Look-ups in named tables: a row name and a column name give one cell, copied from the table.

rez
|  | mam | numale | sobu | dapab | zodeg | zibivav | zup | situz |
|---|---|---|---|---|---|---|---|---|
| nubino | 48.9 | 48.9 | 49.4 | 50.0 | 48.1 | 48.2 | 48.6 | 48.2 |
| gamedi | 49.7 | 49.8 | 48.0 | 50.6 | 46.9 | 50.0 | 48.3 | 46.5 |
| vinus | 48.0 | 50.3 | 46.2 | 50.3 | 47.1 | 52.3 | 46.0 | 44.7 |
| rek | 69.7 | 39.2 | 89.7 | 63.6 | 50.6 | 5.8 | 80.6 | 79.5 |
| zav | 68.8 | 37.9 | 89.7 | 61.1 | 51.9 | 4.4 | 81.1 | 81.4 |

What is the zibivav of vinus in rez? 52.3
What is the zibivav of rek in rez? 5.8
What is the zibivav of zav in rez? 4.4
What is the zodeg of nubino in rez? 48.1
What is the numale of rek in rez? 39.2
What is the zibivav of gamedi in rez? 50.0
What is the mam of nubino in rez? 48.9
What is the numale of gamedi in rez? 49.8
What is the mam of gamedi in rez? 49.7
What is the sobu of zav in rez? 89.7

vug =
|  | mola | vimona | repi | suvisin | bas | lezizat | vilusa | pero | nad |
|---|---|---|---|---|---|---|---|---|---|
| rim | 92 | 99 | 71 | 144 | 127 | 139 | 74 | 119 | 88 |
| sab | 66 | 28 | 100 | 32 | 111 | 130 | 100 | 68 | 126 |
| veser | 138 | 90 | 87 | 42 | 135 | 76 | 89 | 88 | 89 |
| non | 123 | 77 | 136 | 58 | 60 | 77 | 90 | 255 | 110 |
| dese | 79 | 102 | 112 | 70 | 14 | 111 | 114 | 160 | 110 |

lezizat of dese = 111
bas of sab = 111
lezizat of veser = 76
vimona of sab = 28
nad of rim = 88
vimona of veser = 90
vilusa of rim = 74
pero of sab = 68
suvisin of veser = 42
Row with the largest repi: non

redanek
        nivu   saz
sek     0.36  0.34
kireme  0.28  0.36
somome  0.39  0.35
baru    0.06  0.77
mol     0.01  0.69
vubug   0.29  0.27

baru, saz -> 0.77
somome, saz -> 0.35
mol, nivu -> 0.01
kireme, nivu -> 0.28
somome, nivu -> 0.39
kireme, saz -> 0.36
mol, saz -> 0.69
vubug, nivu -> 0.29
sek, nivu -> 0.36
baru, nivu -> 0.06
sek, saz -> 0.34
vubug, saz -> 0.27
Row with the largest nivu: somome

Table gufego
fields: leno, reratek, mon, lekuvu
leso: [4555, 4939, 7737, 4649]
kulolu: [5980, 6627, 5049, 2699]
mopef: [6650, 4473, 5499, 6014]
rifo: [1941, 3079, 5099, 7893]
siso: [5548, 3707, 4035, 2733]
pupo: [4008, 2749, 2876, 4579]
ligare: [4311, 4175, 4878, 4432]
keroki: [4488, 6477, 6025, 4498]
pota: [4530, 2163, 5418, 3292]
gar: [4795, 4420, 4207, 5809]
ruz: [2763, 5777, 4772, 3015]
dubak: [6399, 3498, 2371, 4074]
maniko: [4707, 5739, 3747, 5718]

What is the lekuvu of siso in gufego?
2733
What is the mon of mopef in gufego?
5499
What is the leno of ligare in gufego?
4311
What is the reratek of siso in gufego?
3707
What is the reratek of pota in gufego?
2163
What is the leno of gar in gufego?
4795
What is the mon of keroki in gufego?
6025
What is the lekuvu of dubak in gufego?
4074
What is the mon of maniko in gufego?
3747
What is the leno of maniko in gufego?
4707
What is the lekuvu of leso in gufego?
4649
What is the reratek of kulolu in gufego?
6627
What is the reratek of gar in gufego?
4420
What is the lekuvu of pota in gufego?
3292
What is the leno of ruz in gufego?
2763

